In the rows, zero is written as 128.
Each path below is one point turned by a fixed rotation once a step. After each direction that follows a path, write how fast that rotation turns it, in deg/step (0 if it stays still).
Each turn is a multiple of 5 degrees from 10 to 175, or 0.
Each row of a path follows its step; steps can be skipped.

step 0: [133 111 132 126 125 123 113 118 114 128 132 128 123 122 141 129 121 117
 120 118 124 135 130 136 114 128 132 111 121 130 131 138 136]
step 1: [128 125 128 134 136 122 126 138 121 142 137 128 128 133 113 132 126 130
 110 116 127 128 136 126 117 117 114 130 133 124 118 123 145]
step 2: [121 132 126 125 137 140 125 130 127 136 137 120 134 134 148 136 134 135
 124 129 116 141 122 124 128 126 133 114 124 112 131 122 143]
step 3: [124 130 125 128 126 130 137 136 122 131 128 122 137 133 135 128 134 143
 101 120 140 118 142 132 133 124 143 129 122 123 123 130 124]
step 4: [116 125 132 132 131 144 119 144 140 141 130 115 132 119 136 122 133 137
 141 122 136 119 130 118 133 127 127 117 125 138 131 131 128]
step 5: [124 118 134 130 122 123 121 131 126 119 122 139 131 121 137 130 136 133
 133 120 138 116 134 139 127 134 138 127 133 122 129 152 143]
step 6: [115 123 128 123 121 127 115 135 127 132 116 118 121 112 124 126 119 122
 120 114 134 129 127 122 115 128 119 125 151 130 125 127 132]
step 7: [122 130 136 122 141 118 124 118 122 127 136 124 120 142 131 119 129 126
 133 130 129 123 133 124 118 133 130 118 141 115 133 128 153]
step 8: [123 125 130 129 137 131 121 131 122 127 127 123 121 130 129 121 128 120
 103 127 119 139 137 124 119 121 138 116 129 115 116 136 115]
step 9: [134 126 140 130 138 135 124 124 125 158 131 121 134 138 129 120 135 128
 119 125 131 132 139 118 134 124 130 131 121 135 135 132 140]
Directions:
[130 130 135 129 129 131 126 127 127 127 128 135 127 126 131 130 128 132
 131 127 128 130 128 130 125 132 131 126 128 120 127 126 124]  135
[122 125 128 126 123 126 124 127 128 127 127 133 127 124 126 130 131 131
 131 130 129 126 131 129 131 133 129 126 130 135 128 126 128]  55
[129 125 130 128 132 126 128 129 127 124 132 126 127 130 131 122 125 127
 130 130 130 124 133 128 129 128 128 122 124 131 125 128 121]  85
[130 128 129 128 126 129 133 123 128 124 126 124 123 126 125 128 130 130
 128 126 126 126 132 132 128 128 132 128 123 127 123 129 134]  155

step 0: [126 121 123 127 114 135 132 116 116 130 152 116 136 126 127 140 132 125
 111 129 129 136 134 135 123 130 121 115 137 121 127 132 126]
step 1: [122 114 117 134 121 144 123 136 121 122 132 132 142 138 131 129 134 124
 115 126 133 139 130 120 125 131 117 124 139 145 123 139 123]
step 2: [127 119 122 131 117 133 131 137 134 121 143 121 133 125 139 140 134 137
 126 120 122 136 142 115 137 132 132 125 136 123 113 144 134]
step 3: [124 137 132 120 118 135 139 135 127 121 129 123 130 133 144 134 126 130
 120 113 143 137 143 123 118 120 120 130 140 131 133 143 133]
step 4: [131 137 138 138 116 138 133 138 131 113 124 132 120 128 146 141 128 138
 126 124 122 129 129 128 131 133 124 120 127 148 125 145 125]
step 5: [136 137 137 130 114 114 140 130 135 123 132 113 127 121 129 139 126 144
 121 129 136 139 137 125 120 129 125 106 129 133 127 132 125]
step 6: [131 118 143 125 120 129 128 132 127 131 120 113 121 134 132 136 129 123
 117 129 132 141 120 136 111 138 121 120 133 145 134 142 118]
step 7: [123 121 128 133 111 124 121 134 132 120 131 120 124 130 121 135 142 130
 113 129 119 129 121 128 131 143 132 102 137 129 131 137 131]
step 8: [118 124 123 115 112 124 128 141 133 130 138 112 134 137 122 122 135 113
 117 121 131 141 138 127 123 129 125 117 121 130 126 140 121]
step 9: [120 123 127 124 113 143 127 126 125 130 142 128 124 141 136 132 134 124
 117 119 123 121 128 138 137 137 118 124 130 124 125 151 118]
Directions:
[128 128 125 130 129 133 131 128 129 124 129 127 130 126 128 128 129 131
 131 120 131 128 132 130 131 131 125 134 131 130 126 123 129]  40
[129 125 125 124 127 127 125 131 127 128 127 133 123 126 130 124 125 124
 131 127 132 132 128 127 125 128 124 130 129 133 130 128 121]  145
[130 123 128 128 125 124 130 131 133 128 129 126 132 127 129 127 127 129
 133 128 127 135 128 127 132 125 127 126 122 123 128 126 127]  125
[128 132 129 125 135 130 125 125 129 126 123 129 129 126 125 127 122 126
 128 129 129 130 126 128 133 128 132 129 130 123 127 125 124]  0

step 0: [123 121 135 132 131 120 134 135 122 118 126 123 131 115 116 126 133 118
 111 140 118 137 133 128 127 129 130 132 116 113 125 124 127]
step 1: [107 115 124 134 123 121 130 138 125 113 127 137 131 134 127 125 138 133
 138 124 135 131 138 115 126 131 123 139 128 131 124 125 118]
step 2: [129 119 133 124 120 139 115 132 124 124 121 139 113 135 131 124 122 124
 121 126 144 124 129 116 124 137 135 114 122 140 122 129 126]
step 3: [139 123 133 122 139 131 117 134 126 131 123 113 126 135 118 109 120 124
 128 134 119 124 126 120 129 123 142 140 127 136 121 134 136]
step 4: [134 122 126 133 116 119 132 115 113 120 134 123 131 128 131 119 129 133
 143 142 126 130 123 121 134 120 130 133 123 116 123 119 142]
step 5: [124 124 113 129 124 138 121 123 139 123 117 130 122 126 141 124 139 149
 132 128 126 117 136 129 131 131 120 123 127 127 127 116 138]
step 6: [132 136 120 117 132 129 122 126 137 136 130 123 121 126 122 138 120 139
 122 141 126 123 120 120 140 144 132 122 122 138 126 121 118]
step 7: [138 130 116 115 122 106 124 127 125 131 128 116 138 120 124 121 133 117
 125 125 127 121 116 130 128 137 128 136 142 127 127 126 125]
step 8: [121 125 128 139 121 120 135 129 130 119 126 123 129 117 125 125 147 119
 118 131 122 131 127 129 131 138 120 113 123 112 125 133 139]
step 9: [114 119 119 136 135 130 130 136 144 119 122 132 126 134 126 125 138 129
 134 138 131 133 135 127 129 141 125 135 119 135 136 137 111]
Directions:
[126 129 124 128 125 129 127 123 132 131 127 125 122 126 128 130 126 129
 127 124 131 129 130 127 126 127 134 128 126 135 128 131 124]  95
[128 129 125 127 131 129 131 130 130 127 129 139 122 126 131 124 129 132
 131 126 127 130 128 128 129 130 124 126 126 131 126 130 126]  95
[131 125 128 126 127 126 128 130 125 128 129 126 121 134 128 130 134 127
 130 128 124 128 132 132 130 133 132 128 127 127 125 125 127]  0
[125 130 127 136 127 122 131 131 130 124 125 128 124 130 131 130 129 132
 128 132 128 127 128 127 125 123 130 126 132 125 128 128 129]  95

step 0: [115 117 134 115 114 134 135 133 140 125 147 128 132 130 141 123 131 144
 133 131 128 128 124 122 132 127 130 118 128 123 126 135 132]
step 1: [116 133 116 124 114 133 116 121 130 130 134 131 133 138 141 127 126 138
 140 138 124 131 127 130 129 125 118 121 126 127 114 123 143]
step 2: [127 143 128 112 115 132 118 116 139 130 131 131 123 122 141 130 135 132
 139 137 131 138 134 128 138 130 133 124 119 124 125 129 117]
step 3: [133 133 118 129 118 128 130 109 117 120 132 127 114 120 146 136 126 136
 142 135 126 127 127 128 134 115 135 125 135 129 131 126 129]
step 4: [111 119 125 133 120 126 120 131 128 126 129 131 112 114 145 125 133 138
 137 130 134 133 136 128 131 127 143 133 119 132 136 129 130]
step 5: [121 117 129 129 117 148 131 130 112 118 136 126 120 123 143 120 137 126
 140 126 119 136 131 126 124 130 127 124 125 127 129 123 138]
step 6: [116 124 125 124 115 140 123 133 129 121 136 144 117 124 137 134 127 128
 136 138 128 129 126 120 117 131 120 138 118 118 118 137 130]
step 7: [124 124 123 113 130 136 122 124 134 119 132 125 125 123 143 135 129 137
 147 120 116 133 110 119 130 133 125 131 128 124 118 128 123]
step 8: [108 130 127 117 119 130 126 123 130 117 139 129 128 126 129 136 129 147
 135 133 130 133 123 127 128 117 137 125 139 131 119 143 125]
step 9: [119 133 119 122 124 133 110 123 122 120 123 126 133 128 134 130 123 144
 140 128 124 147 136 133 132 126 135 130 126 137 121 119 135]
Directions:
[129 123 128 132 126 130 130 137 124 131 132 127 127 127 131 127 127 127
 127 127 129 128 124 124 122 131 125 129 126 126 130 128 128]  55
[130 134 126 128 125 125 127 131 127 130 127 124 126 130 130 133 129 130
 127 128 131 132 128 127 124 126 131 122 129 134 125 125 123]  55
[129 123 124 127 131 121 133 128 131 125 129 126 125 126 132 129 129 132
 127 124 132 125 122 130 130 126 130 128 128 128 128 131 128]  90

step 0: [123 131 120 135 128 133 130 131 123 118 137 139 125 124 125 128 133 142
 140 141 123 127 142 130 128 118 142 127 125 123 136 126 122]
step 1: [114 132 130 138 133 131 123 143 123 131 126 127 123 134 127 125 124 135
 126 131 109 135 115 130 135 123 133 125 120 118 128 125 113]
step 2: [125 139 139 123 124 139 133 138 122 130 123 136 130 132 136 136 135 137
 133 133 127 122 120 129 137 109 136 116 130 135 126 130 129]
step 3: [118 128 123 123 126 136 128 141 125 113 117 131 122 119 134 123 132 141
 118 137 139 126 126 132 138 132 137 121 135 120 130 119 119]
step 4: [130 132 120 132 137 145 118 129 133 123 131 121 116 126 130 131 125 137
 124 120 123 124 128 131 133 115 137 119 132 124 111 129 120]
step 5: [115 118 134 122 125 135 131 127 133 120 129 130 125 144 147 121 112 135
 123 131 128 128 127 127 132 115 131 122 135 132 125 130 122]
step 6: [126 120 137 138 117 140 123 129 132 116 137 139 124 125 120 125 123 136
 134 138 136 124 130 133 129 125 137 117 125 137 118 114 123]
step 7: [127 129 128 131 133 140 132 145 137 135 131 133 117 129 126 124 109 124
 121 122 130 138 119 134 140 129 125 123 127 130 120 116 122]
step 8: [121 128 131 115 126 144 139 131 135 134 140 137 120 125 126 132 125 132
 132 123 131 120 132 135 132 124 137 127 142 145 127 136 133]
step 9: [118 115 115 123 130 133 133 131 132 122 130 141 125 119 121 107 120 141
 125 125 125 127 133 132 130 135 136 124 123 129 133 123 127]
Directions:
[127 127 125 133 129 126 124 128 129 126 130 132 128 123 126 128 130 130
 130 124 133 127 130 129 131 128 123 127 126 125 132 124 122]  120
[128 127 129 134 125 125 127 126 125 125 133 127 129 133 131 127 123 129
 132 132 123 130 132 127 125 126 125 130 125 129 126 126 125]  70

step 0: [132 125 117 111 121 127 137 130 121 132 125 127 139 127 128 137 110 124
 129 119 115 114 118 130 129 140 123 137 133 130 125 106 124]
step 1: [124 122 127 114 127 128 116 134 121 126 131 115 126 121 120 118 113 115
 139 119 118 136 134 123 129 118 121 129 107 121 115 117 134]
step 2: [135 107 112 106 122 136 136 121 130 121 124 116 140 118 136 131 117 118
 126 129 131 139 121 127 118 125 128 127 132 132 137 126 131]
step 3: [131 129 111 132 124 114 124 124 142 130 141 120 136 116 130 130 111 119
 123 131 121 138 129 133 137 119 117 125 117 113 124 126 116]
step 4: [125 122 116 117 124 142 136 121 117 134 128 122 123 121 121 126 111 136
 105 128 133 136 136 116 129 118 118 125 137 125 132 117 119]
step 5: [136 132 114 118 134 112 126 131 120 128 130 120 127 126 117 148 123 138
 129 127 126 147 132 131 140 125 121 130 116 117 145 120 133]
step 6: [134 133 115 121 123 129 138 122 125 125 123 130 131 123 112 131 106 124
 136 125 135 116 134 127 134 116 120 136 129 148 137 115 116]
step 7: [140 125 133 111 127 112 132 134 116 125 130 128 129 125 128 137 120 135
 131 126 128 127 132 126 116 104 111 131 110 120 118 126 128]
step 8: [131 112 127 123 127 133 132 108 120 125 123 127 140 118 120 128 106 131
 140 126 129 131 128 127 113 131 126 144 126 121 139 134 118]
step 9: [122 131 123 137 122 114 129 124 127 132 146 124 142 125 131 139 115 124
 130 123 122 127 121 117 110 112 122 126 123 118 132 110 134]
Directions:
[133 130 134 124 126 131 131 127 127 130 128 126 127 128 129 130 128 130
 133 127 129 125 126 127 133 129 128 134 123 132 125 127 130]  55
[127 125 128 122 128 124 129 130 129 124 125 126 126 130 129 123 126 125
 134 132 127 126 129 132 123 126 126 127 126 132 127 132 127]  65

step 0: [128 126 130 139 129 131 118 140 133 128 151 144 121 114 115 129 112 125
 128 128 120 137 120 127 132 111 122 125 127 124 134 126 133]
step 1: [125 131 129 124 135 117 138 112 141 132 122 121 124 124 120 118 125 110
 122 121 128 136 142 127 139 131 132 136 124 129 146 137 144]
step 2: [144 118 112 124 144 133 131 133 126 139 129 128 133 114 130 129 130 136
 127 126 132 119 133 122 139 139 118 105 124 127 137 122 120]
step 3: [126 120 104 124 130 128 134 130 131 137 119 125 126 135 131 126 117 133
 140 140 121 120 127 139 126 114 126 141 130 116 121 121 145]
step 4: [119 130 131 127 130 146 137 130 124 118 117 108 126 121 124 129 130 122
 115 120 114 129 137 124 132 118 133 120 144 127 118 121 119]
step 5: [133 139 129 126 127 127 121 133 135 116 111 137 119 121 139 123 135 138
 143 127 138 116 135 109 122 114 130 123 126 131 124 139 131]
step 6: [113 123 148 131 141 123 142 133 125 125 138 128 127 126 130 140 126 141
 126 140 140 141 123 129 117 117 135 122 128 119 129 120 139]
step 7: [119 122 140 138 122 126 126 115 131 126 114 126 124 114 138 120 124 125
 140 115 117 132 127 139 123 145 139 126 111 123 130 125 126]
step 8: [134 120 130 114 114 116 129 132 138 131 139 137 136 118 141 119 130 139
 111 128 126 124 123 113 132 127 124 134 125 122 131 113 116]
step 9: [141 116 125 129 124 130 146 117 128 124 115 131 131 148 132 116 117 125
 122 140 139 130 113 130 126 137 139 130 134 133 125 134 133]
Directions:
[126 133 129 132 130 127 129 135 129 125 128 127 130 130 133 128 132 129
 132 127 126 134 128 131 127 122 129 128 130 130 130 132 124]  55
[125 129 130 132 131 127 128 128 131 134 132 124 133 129 134 126 124 129
 130 130 127 126 131 125 130 133 128 129 125 126 131 128 127]  65

step 0: [130 127 123 136 123 109 120 123 115 123 122 143 125 126 145 131 127 128
 135 139 128 138 120 136 129 140 126 118 125 119 117 134 126]
step 1: [135 143 141 140 135 132 118 123 121 128 128 132 124 128 134 132 117 142
 114 120 129 134 129 140 124 145 122 126 122 135 130 118 128]
step 2: [141 139 129 132 136 128 122 140 128 144 126 129 118 146 136 122 130 116
 131 127 126 135 125 124 120 134 126 109 127 138 122 135 128]
step 3: [117 152 125 131 128 128 123 119 116 123 129 131 122 135 120 126 124 136
 143 139 121 120 127 127 121 131 142 117 125 140 124 123 132]
step 4: [124 136 131 125 149 139 126 137 122 125 137 113 131 134 132 117 128 133
 125 141 131 135 131 125 110 131 131 131 140 125 136 122 134]
step 5: [131 130 121 126 123 116 138 117 135 131 127 120 129 131 130 119 148 122
 133 138 123 127 131 123 108 126 129 125 124 136 137 114 118]
step 6: [115 116 146 129 126 136 128 116 116 117 126 124 130 123 119 134 132 125
 145 137 132 124 135 120 115 133 113 128 133 130 134 126 125]
step 7: [132 126 142 127 132 132 157 130 121 129 122 131 142 125 130 125 128 118
 121 125 123 127 130 120 119 139 134 136 126 117 135 132 117]
step 8: [125 126 127 118 124 125 137 134 128 124 134 129 133 135 114 143 138 115
 132 106 130 114 139 130 125 136 123 131 128 137 124 120 121]
step 9: [136 117 133 124 132 135 129 134 113 112 141 127 138 134 127 133 133 115
 141 130 127 121 125 121 146 127 136 134 117 123 128 137 133]
Directions:
[127 122 127 127 126 124 132 122 133 125 126 128 127 129 129 128 125 131
 129 129 126 134 131 127 126 133 122 128 129 125 130 128 129]  55

step 0: [134 120 116 120 136 131 123 143 128 130 135 128 128 126 131 132 138 131
 113 140 137 118 127 117 142 117 120 128 124 123 123 115 130]
step 1: [131 113 114 133 123 129 129 128 120 123 131 139 116 124 134 129 140 125
 120 131 132 133 139 114 133 119 137 131 122 147 131 124 124]
step 2: [124 117 118 122 122 118 131 127 121 132 119 132 147 131 124 128 127 115
 122 138 124 123 143 120 126 126 132 126 144 141 125 123 120]
step 3: [129 127 129 130 124 128 123 135 122 130 128 129 123 130 115 133 131 129
 118 132 136 115 142 119 135 128 132 117 142 116 109 129 112]
step 4: [120 127 124 134 131 126 129 129 123 127 125 128 117 134 131 137 128 141
 122 122 137 122 139 119 142 117 142 146 144 127 132 134 124]
step 5: [134 116 124 124 119 121 129 136 127 125 130 120 133 136 127 117 129 129
 126 127 115 128 130 122 145 117 133 139 143 120 138 113 122]
step 6: [139 128 118 116 131 146 128 145 131 116 124 141 124 132 120 119 132 123
 122 128 126 129 132 120 132 122 134 135 131 123 118 119 119]
step 7: [134 125 117 139 127 127 134 126 119 120 119 140 134 124 120 140 122 115
 117 117 132 130 131 120 134 118 135 144 121 129 127 128 117]
step 8: [122 133 120 128 124 116 137 125 128 127 112 119 135 124 114 125 135 127
 117 118 118 113 138 125 139 132 128 130 128 132 125 115 119]
step 9: [122 135 125 119 134 130 119 137 127 124 133 135 119 111 120 128 119 130
 123 120 125 120 136 120 148 139 130 129 140 131 123 123 120]
Directions:
[131 125 126 132 135 131 124 126 127 122 131 126 126 127 127 133 130 129
 123 124 130 127 127 127 123 126 127 128 129 126 128 131 128]  115
[128 130 129 127 129 133 132 127 127 124 126 127 130 130 124 124 128 127
 129 124 128 130 127 127 130 129 123 136 123 122 130 127 127]  40

step 0: [122 138 140 125 123 120 123 120 118 123 123 136 112 121 129 133 125 136
 138 115 136 139 129 138 123 133 131 126 132 141 138 133 141]
step 1: [128 144 130 130 145 123 126 134 122 118 129 137 141 110 124 122 134 129
 125 125 127 129 137 125 142 136 122 118 131 117 131 117 122]
step 2: [137 144 129 124 120 135 135 124 131 135 117 125 135 132 124 133 139 142
 132 133 130 127 127 125 126 130 135 149 118 112 116 126 123]
step 3: [116 120 122 110 126 138 137 134 141 124 127 132 130 132 117 124 119 122
 133 126 124 133 114 134 129 123 111 141 130 125 129 132 136]
step 4: [133 128 135 119 146 132 128 132 119 121 130 125 111 125 138 128 129 126
 134 130 132 122 128 133 128 126 128 121 115 132 128 153 132]
step 5: [125 143 121 137 139 120 120 125 124 140 138 132 123 125 130 139 137 119
 128 121 135 137 114 125 145 127 126 120 126 134 118 118 126]
step 6: [127 142 127 129 102 122 123 129 116 114 118 141 120 132 128 125 139 139
 126 122 133 135 130 131 130 131 126 139 134 125 131 129 125]
step 7: [140 130 116 110 136 131 129 138 136 130 117 135 149 118 119 118 131 133
 134 119 121 134 138 127 131 133 120 125 134 126 132 133 129]
step 8: [129 128 143 119 138 141 132 120 122 136 127 122 126 122 129 138 118 139
 142 120 131 130 128 121 126 125 134 140 114 115 123 128 140]
step 9: [124 131 136 131 140 126 136 136 140 115 139 134 116 127 129 134 128 117
 125 133 127 132 108 137 138 135 116 135 124 119 133 119 134]
Directions:
[131 128 132 130 132 123 125 128 128 123 129 121 126 124 128 127 125 124
 133 126 130 129 124 130 130 125 131 131 128 132 130 126 127]  80
[131 130 127 130 128 128 129 127 127 134 134 125 129 124 128 131 125 132
 127 129 122 132 129 127 131 125 129 129 127 128 123 132 123]  120
[131 127 132 127 128 128 130 129 130 124 125 128 131 126 126 132 127 128
 127 128 132 134 137 128 127 129 125 130 127 130 124 123 127]  60

step 0: [114 145 145 131 121 125 131 119 129 129 116 130 129 109 123 140 126 126
 115 121 130 134 118 131 150 142 121 135 116 125 128 125 137]
step 1: [117 138 137 144 128 128 136 129 138 119 121 137 108 138 124 125 116 128
 111 133 134 133 138 144 117 135 125 146 139 128 121 132 121]
step 2: [124 116 137 148 146 141 142 128 123 130 121 117 123 115 136 118 121 125
 111 123 138 136 127 132 141 124 119 128 122 133 133 128 145]
step 3: [135 137 134 138 136 138 129 127 135 113 124 157 129 127 126 121 110 131
 126 127 114 139 122 124 123 143 125 136 117 135 122 123 143]
step 4: [130 120 141 126 133 131 138 134 125 107 128 125 122 122 145 124 130 127
 112 118 133 141 131 138 125 141 153 120 134 133 120 136 133]
step 5: [136 113 119 127 141 143 135 125 144 120 136 130 127 125 116 126 122 129
 131 125 127 139 131 123 142 143 125 133 150 147 129 120 139]
step 6: [127 131 152 120 132 134 122 130 121 126 137 136 130 123 129 111 134 125
 132 127 124 110 135 124 133 136 149 137 133 141 119 128 150]
step 7: [126 122 130 135 117 130 136 126 138 145 148 140 135 118 126 125 128 134
 124 135 124 145 140 124 139 146 144 121 141 131 122 141 122]
step 8: [134 118 135 127 138 121 131 103 131 129 132 125 123 131 121 130 136 138
 132 142 135 116 125 135 145 147 138 147 128 129 129 137 136]
step 9: [120 132 146 132 112 139 115 134 129 140 140 140 131 131 125 132 140 126
 124 126 148 134 139 130 138 147 116 142 123 131 124 129 133]
Directions:
[125 121 130 127 128 132 123 130 126 129 125 127 132 129 131 129 129 130
 122 128 128 122 129 133 124 127 131 129 127 128 126 130 128]  155
[129 128 131 126 129 127 130 125 128 130 123 132 128 135 131 127 126 129
 130 126 127 126 123 125 127 130 130 134 132 125 128 123 127]  145
